128 stands for zero in the data rows.
Some points:
[127, 123, 25, 80, 76, 140, 125, 126, 150, 110, 114, 133, 96, 101, 164, 165, 139, 164, 74, 145, 103, 144, 123, 109, 168, 68, 96, 121, 84, 80, 116, 128]
[89, 170, 159, 122, 115, 133, 216, 164, 102, 165, 100, 122, 143, 114, 141, 86, 142, 139, 140, 113, 106, 158, 183, 124, 151, 139, 107, 103, 116, 145, 145, 154]
[177, 95, 108, 125, 165, 154, 175, 101, 111, 129, 137, 98, 129, 36, 147, 160, 115, 118, 135, 89, 185, 104, 126, 147, 140, 108, 132, 155, 119, 159, 75, 121]
[110, 119, 154, 83, 89, 177, 145, 230, 98, 121, 166, 120, 111, 97, 131, 153, 126, 127, 114, 138, 80, 129, 82, 159, 108, 149, 145, 159, 179, 143, 103, 87]
[99, 114, 132, 114, 160, 107, 137, 104, 127, 132, 117, 95, 153, 125, 174, 118, 192, 166, 124, 168, 132, 85, 137, 131, 125, 189, 142, 108, 129, 215, 110, 144]
[112, 158, 109, 155, 54, 145, 173, 148, 155, 160, 148, 139, 132, 135, 105, 89, 142, 64, 139, 129, 88, 144, 105, 114, 126, 118, 94, 96, 115, 144, 138, 147]
[81, 120, 109, 189, 98, 139, 183, 148, 127, 197, 121, 139, 79, 141, 79, 105, 145, 99, 89, 149, 108, 124, 139, 159, 153, 140, 168, 161, 112, 148, 89, 154]
[111, 142, 165, 137, 179, 156, 157, 113, 223, 185, 145, 162, 126, 133, 121, 140, 125, 132, 138, 154, 148, 42, 110, 139, 147, 131, 115, 121, 136, 65, 116, 195]
[103, 165, 106, 86, 116, 127, 90, 55, 159, 94, 112, 156, 67, 169, 152, 69, 146, 107, 198, 107, 101, 95, 83, 136, 127, 140, 113, 115, 115, 156, 172, 116]
[136, 108, 128, 159, 125, 129, 121, 118, 112, 72, 194, 101, 111, 165, 107, 119, 133, 110, 127, 56, 100, 149, 101, 148, 125, 116, 90, 75, 161, 145, 107, 159]
[171, 128, 132, 145, 143, 154, 103, 141, 126, 119, 146, 145, 141, 134, 106, 142, 171, 93, 80, 57, 169, 148, 151, 117, 114, 101, 94, 87, 102, 126, 125, 115]
[176, 96, 144, 132, 138, 143, 113, 111, 136, 142, 97, 183, 89, 134, 134, 94, 137, 119, 115, 93, 112, 118, 145, 169, 133, 77, 120, 135, 142, 145, 163, 161]
[172, 130, 121, 110, 79, 132, 159, 155, 135, 140, 102, 145, 128, 82, 124, 82, 83, 166, 116, 157, 110, 74, 94, 119, 101, 98, 109, 71, 180, 111, 72, 131]
[156, 141, 122, 165, 115, 104, 104, 113, 123, 61, 205, 130, 104, 138, 123, 123, 98, 161, 96, 112, 132, 106, 172, 178, 161, 136, 159, 118, 173, 133, 130, 131]
[193, 138, 45, 146, 139, 141, 94, 169, 136, 54, 115, 104, 210, 143, 92, 120, 150, 102, 135, 173, 90, 113, 136, 131, 135, 163, 127, 111, 160, 135, 116, 147]
[133, 231, 138, 135, 127, 130, 130, 113, 57, 115, 63, 104, 121, 81, 123, 141, 165, 98, 127, 178, 138, 154, 106, 112, 89, 153, 81, 122, 117, 150, 113, 138]
[137, 139, 126, 125, 201, 86, 156, 146, 126, 128, 88, 134, 93, 171, 126, 98, 168, 200, 153, 60, 102, 133, 127, 157, 123, 94, 148, 128, 95, 90, 95, 132]
[103, 74, 88, 146, 177, 157, 118, 92, 75, 146, 164, 132, 98, 129, 100, 131, 169, 151, 168, 140, 119, 147, 142, 35, 142, 130, 137, 79, 144, 133, 110, 106]
[119, 100, 118, 152, 148, 84, 189, 176, 172, 89, 113, 169, 105, 146, 96, 142, 145, 140, 126, 167, 185, 220, 34, 138, 131, 154, 152, 145, 119, 165, 121, 135]
[137, 164, 163, 96, 182, 154, 139, 115, 162, 110, 137, 172, 145, 115, 132, 136, 103, 132, 125, 168, 137, 83, 149, 164, 158, 96, 120, 108, 90, 197, 112, 46]
[141, 123, 144, 101, 132, 130, 136, 120, 142, 117, 122, 86, 121, 137, 123, 144, 87, 130, 130, 133, 130, 143, 158, 91, 142, 181, 183, 166, 124, 171, 166, 182]
[79, 138, 92, 168, 121, 132, 94, 85, 78, 167, 85, 112, 116, 145, 149, 114, 122, 142, 160, 103, 172, 163, 143, 151, 123, 106, 134, 163, 175, 118, 126, 98]
[143, 94, 152, 129, 108, 166, 113, 128, 116, 162, 154, 141, 212, 118, 114, 84, 134, 153, 179, 101, 123, 96, 125, 80, 154, 124, 82, 137, 84, 160, 137, 115]
[160, 152, 113, 121, 126, 117, 99, 134, 210, 128, 121, 50, 101, 99, 121, 113, 174, 150, 113, 126, 122, 144, 138, 149, 103, 85, 158, 150, 94, 105, 125, 162]
[148, 107, 127, 168, 136, 134, 143, 136, 162, 121, 92, 104, 82, 133, 82, 251, 91, 155, 188, 100, 120, 112, 114, 88, 98, 134, 75, 126, 98, 143, 143, 134]
[94, 122, 167, 126, 134, 122, 52, 90, 161, 157, 117, 183, 155, 64, 138, 140, 127, 144, 72, 69, 134, 163, 74, 159, 145, 236, 138, 104, 146, 114, 134, 153]
[92, 151, 122, 148, 157, 118, 177, 91, 85, 165, 160, 117, 160, 98, 91, 121, 90, 149, 54, 151, 139, 127, 94, 144, 100, 96, 123, 103, 123, 149, 234, 91]
[193, 148, 136, 106, 61, 96, 151, 83, 103, 132, 146, 99, 150, 142, 141, 129, 79, 101, 115, 112, 123, 138, 155, 145, 116, 123, 176, 128, 67, 125, 148, 129]
[94, 127, 80, 96, 122, 109, 112, 153, 115, 133, 116, 148, 160, 180, 120, 174, 133, 113, 175, 100, 109, 107, 118, 182, 96, 115, 123, 105, 102, 209, 151, 112]
[181, 123, 109, 142, 147, 106, 138, 118, 149, 128, 147, 122, 146, 129, 167, 89, 59, 135, 141, 106, 146, 132, 101, 100, 14, 166, 123, 155, 95, 114, 112, 145]
[71, 125, 106, 94, 204, 70, 94, 134, 176, 176, 141, 130, 205, 156, 131, 141, 78, 85, 83, 171, 66, 171, 174, 112, 124, 103, 71, 156, 135, 122, 86, 159]
[67, 152, 126, 160, 122, 92, 24, 206, 79, 108, 109, 154, 119, 117, 127, 101, 56, 109, 120, 141, 203, 73, 86, 94, 194, 77, 185, 106, 65, 148, 92, 192]
[135, 88, 152, 123, 169, 177, 100, 136, 128, 125, 98, 51, 89, 109, 117, 121, 157, 121, 103, 107, 137, 141, 125, 138, 169, 126, 113, 140, 127, 113, 114, 98]
[145, 134, 155, 106, 112, 168, 127, 141, 157, 116, 109, 165, 142, 146, 158, 113, 149, 113, 81, 99, 129, 122, 76, 74, 98, 130, 158, 159, 124, 179, 106, 113]
[111, 126, 138, 214, 133, 114, 129, 168, 140, 119, 151, 107, 113, 115, 255, 152, 147, 86, 137, 146, 123, 116, 149, 125, 113, 133, 111, 92, 124, 111, 163, 122]
[84, 107, 154, 83, 123, 152, 127, 168, 114, 105, 203, 155, 76, 98, 124, 105, 127, 107, 139, 151, 195, 166, 157, 147, 113, 162, 30, 136, 103, 102, 131, 140]
[150, 88, 97, 121, 97, 114, 148, 110, 123, 117, 100, 140, 115, 134, 150, 120, 106, 179, 136, 131, 129, 179, 140, 119, 163, 149, 105, 101, 74, 95, 119, 123]
[117, 148, 157, 144, 106, 95, 117, 74, 185, 134, 134, 97, 138, 134, 101, 142, 137, 109, 96, 200, 133, 136, 126, 140, 149, 128, 155, 82, 102, 146, 118, 29]
[145, 108, 102, 108, 134, 109, 108, 87, 84, 126, 140, 125, 133, 85, 94, 84, 162, 95, 153, 138, 144, 105, 158, 92, 115, 151, 147, 150, 121, 106, 112, 158]
[182, 151, 132, 106, 164, 146, 140, 151, 105, 103, 100, 186, 123, 174, 158, 148, 120, 174, 90, 146, 131, 177, 165, 79, 162, 160, 136, 103, 132, 120, 118, 103]
[109, 133, 187, 139, 119, 179, 96, 154, 91, 144, 133, 77, 156, 173, 141, 114, 96, 209, 126, 121, 98, 135, 110, 141, 88, 106, 120, 168, 96, 115, 125, 95]
[120, 128, 111, 133, 149, 163, 162, 65, 49, 103, 111, 156, 61, 132, 134, 154, 85, 85, 94, 123, 83, 109, 139, 149, 116, 164, 140, 129, 92, 113, 74, 136]
[155, 107, 96, 151, 140, 155, 138, 160, 140, 104, 85, 150, 119, 68, 109, 133, 113, 119, 134, 114, 152, 137, 148, 126, 141, 106, 134, 127, 161, 116, 255, 108]
[144, 111, 129, 86, 89, 60, 134, 140, 103, 169, 109, 125, 108, 153, 143, 190, 188, 115, 89, 109, 142, 47, 117, 119, 147, 147, 101, 165, 170, 94, 141, 102]
[116, 168, 131, 123, 160, 231, 143, 120, 119, 71, 145, 88, 146, 161, 119, 122, 163, 113, 133, 162, 131, 113, 103, 101, 127, 106, 178, 176, 112, 78, 174, 175]
[152, 128, 121, 101, 119, 120, 131, 152, 137, 168, 98, 54, 122, 179, 122, 125, 74, 61, 193, 120, 173, 142, 119, 177, 222, 145, 91, 130, 152, 127, 102, 105]
[121, 221, 121, 154, 122, 136, 98, 112, 120, 192, 160, 161, 180, 93, 116, 229, 125, 138, 184, 92, 117, 138, 86, 111, 155, 138, 162, 96, 162, 88, 109, 141]
[134, 171, 187, 143, 139, 76, 145, 140, 135, 90, 103, 116, 130, 98, 100, 114, 130, 154, 179, 155, 139, 125, 177, 164, 97, 135, 124, 92, 171, 137, 112, 163]
[152, 106, 163, 105, 141, 72, 156, 134, 113, 133, 166, 115, 154, 66, 142, 83, 148, 109, 169, 123, 64, 149, 67, 129, 165, 121, 181, 123, 104, 91, 139, 93]
[204, 85, 131, 154, 123, 155, 59, 137, 113, 201, 160, 139, 50, 144, 121, 128, 118, 151, 156, 236, 98, 152, 141, 136, 102, 136, 147, 127, 146, 149, 150, 132]
[147, 121, 178, 152, 124, 79, 101, 164, 108, 131, 84, 117, 127, 146, 78, 108, 122, 109, 84, 112, 114, 80, 129, 87, 128, 176, 102, 150, 111, 86, 185, 110]
[164, 112, 176, 150, 129, 135, 101, 86, 136, 125, 157, 103, 138, 161, 98, 141, 149, 93, 96, 120, 149, 148, 109, 141, 123, 120, 112, 138, 112, 90, 105, 114]
[137, 121, 96, 94, 192, 106, 114, 137, 115, 153, 145, 109, 76, 126, 120, 125, 109, 120, 90, 118, 70, 116, 117, 132, 130, 117, 128, 102, 146, 148, 176, 166]
[119, 88, 117, 150, 107, 105, 204, 83, 111, 117, 149, 131, 162, 200, 144, 134, 129, 160, 104, 188, 184, 96, 96, 124, 139, 119, 65, 141, 165, 111, 128, 167]
[131, 170, 78, 144, 146, 126, 142, 175, 148, 153, 137, 166, 139, 159, 102, 102, 161, 108, 108, 100, 173, 112, 187, 143, 82, 145, 132, 116, 149, 110, 109, 69]
[117, 124, 183, 131, 103, 105, 99, 99, 112, 118, 87, 116, 157, 115, 133, 115, 166, 158, 107, 155, 140, 169, 102, 127, 124, 41, 92, 107, 177, 166, 117, 146]
[34, 112, 156, 94, 105, 94, 153, 132, 148, 58, 153, 73, 111, 107, 90, 143, 105, 140, 121, 99, 104, 109, 163, 78, 120, 137, 142, 100, 126, 105, 140, 104]
[98, 44, 90, 171, 145, 128, 149, 152, 125, 125, 92, 134, 193, 146, 149, 123, 132, 98, 140, 143, 127, 104, 144, 163, 130, 140, 177, 123, 132, 86, 113, 80]
[123, 162, 129, 149, 113, 141, 132, 119, 147, 108, 149, 172, 103, 132, 131, 115, 129, 170, 169, 148, 114, 131, 131, 121, 173, 156, 106, 174, 138, 70, 120, 65]
[146, 163, 100, 133, 134, 81, 122, 138, 109, 102, 176, 152, 148, 104, 142, 140, 146, 158, 137, 104, 100, 141, 141, 141, 171, 116, 94, 255, 130, 167, 146, 140]
[106, 106, 138, 166, 49, 138, 105, 120, 177, 139, 125, 133, 131, 99, 114, 141, 153, 157, 117, 110, 119, 110, 194, 101, 102, 131, 137, 158, 107, 183, 101, 128]
[63, 109, 97, 122, 118, 167, 91, 94, 149, 86, 66, 155, 172, 101, 122, 119, 92, 116, 159, 146, 104, 132, 128, 207, 75, 135, 119, 149, 146, 107, 120, 121]
[121, 110, 154, 66, 87, 174, 127, 139, 106, 153, 142, 148, 176, 149, 139, 175, 157, 168, 138, 122, 156, 137, 150, 185, 129, 133, 185, 72, 98, 92, 157, 222]
[136, 88, 208, 95, 117, 80, 132, 119, 110, 110, 130, 197, 124, 134, 114, 171, 134, 59, 170, 158, 121, 143, 166, 88, 91, 53, 164, 160, 147, 100, 123, 127]
[129, 132, 143, 127, 121, 169, 161, 95, 156, 130, 104, 117, 124, 150, 163, 99, 78, 92, 115, 75, 118, 157, 140, 59, 162, 113, 166, 145, 216, 156, 125, 144]
[98, 156, 77, 50, 123, 115, 97, 131, 145, 160, 155, 91, 103, 149, 141, 108, 118, 148, 153, 113, 206, 137, 122, 105, 62, 127, 178, 126, 178, 129, 135, 93]
There is one direction along which these points spread out most. Take the direction at right angles to it along which they spread out most. Go by this last direction. How far along it is each point below, from 0 to 99? 50 is the average, and the first point above lies past it. One standard deviation of the points above along it is 16.
[89, 170, 159, 122, 115, 133, 216, 164, 102, 165, 100, 122, 143, 114, 141, 86, 142, 139, 140, 113, 106, 158, 183, 124, 151, 139, 107, 103, 116, 145, 145, 154] 60
[119, 100, 118, 152, 148, 84, 189, 176, 172, 89, 113, 169, 105, 146, 96, 142, 145, 140, 126, 167, 185, 220, 34, 138, 131, 154, 152, 145, 119, 165, 121, 135] 75
[111, 126, 138, 214, 133, 114, 129, 168, 140, 119, 151, 107, 113, 115, 255, 152, 147, 86, 137, 146, 123, 116, 149, 125, 113, 133, 111, 92, 124, 111, 163, 122] 63
[119, 88, 117, 150, 107, 105, 204, 83, 111, 117, 149, 131, 162, 200, 144, 134, 129, 160, 104, 188, 184, 96, 96, 124, 139, 119, 65, 141, 165, 111, 128, 167] 87
[156, 141, 122, 165, 115, 104, 104, 113, 123, 61, 205, 130, 104, 138, 123, 123, 98, 161, 96, 112, 132, 106, 172, 178, 161, 136, 159, 118, 173, 133, 130, 131] 45
[160, 152, 113, 121, 126, 117, 99, 134, 210, 128, 121, 50, 101, 99, 121, 113, 174, 150, 113, 126, 122, 144, 138, 149, 103, 85, 158, 150, 94, 105, 125, 162] 34
[109, 133, 187, 139, 119, 179, 96, 154, 91, 144, 133, 77, 156, 173, 141, 114, 96, 209, 126, 121, 98, 135, 110, 141, 88, 106, 120, 168, 96, 115, 125, 95] 37
[127, 123, 25, 80, 76, 140, 125, 126, 150, 110, 114, 133, 96, 101, 164, 165, 139, 164, 74, 145, 103, 144, 123, 109, 168, 68, 96, 121, 84, 80, 116, 128] 59
[133, 231, 138, 135, 127, 130, 130, 113, 57, 115, 63, 104, 121, 81, 123, 141, 165, 98, 127, 178, 138, 154, 106, 112, 89, 153, 81, 122, 117, 150, 113, 138] 53
[148, 107, 127, 168, 136, 134, 143, 136, 162, 121, 92, 104, 82, 133, 82, 251, 91, 155, 188, 100, 120, 112, 114, 88, 98, 134, 75, 126, 98, 143, 143, 134] 55
[103, 74, 88, 146, 177, 157, 118, 92, 75, 146, 164, 132, 98, 129, 100, 131, 169, 151, 168, 140, 119, 147, 142, 35, 142, 130, 137, 79, 144, 133, 110, 106] 54
[141, 123, 144, 101, 132, 130, 136, 120, 142, 117, 122, 86, 121, 137, 123, 144, 87, 130, 130, 133, 130, 143, 158, 91, 142, 181, 183, 166, 124, 171, 166, 182] 28
[94, 127, 80, 96, 122, 109, 112, 153, 115, 133, 116, 148, 160, 180, 120, 174, 133, 113, 175, 100, 109, 107, 118, 182, 96, 115, 123, 105, 102, 209, 151, 112] 50
[145, 108, 102, 108, 134, 109, 108, 87, 84, 126, 140, 125, 133, 85, 94, 84, 162, 95, 153, 138, 144, 105, 158, 92, 115, 151, 147, 150, 121, 106, 112, 158] 37
[204, 85, 131, 154, 123, 155, 59, 137, 113, 201, 160, 139, 50, 144, 121, 128, 118, 151, 156, 236, 98, 152, 141, 136, 102, 136, 147, 127, 146, 149, 150, 132] 55
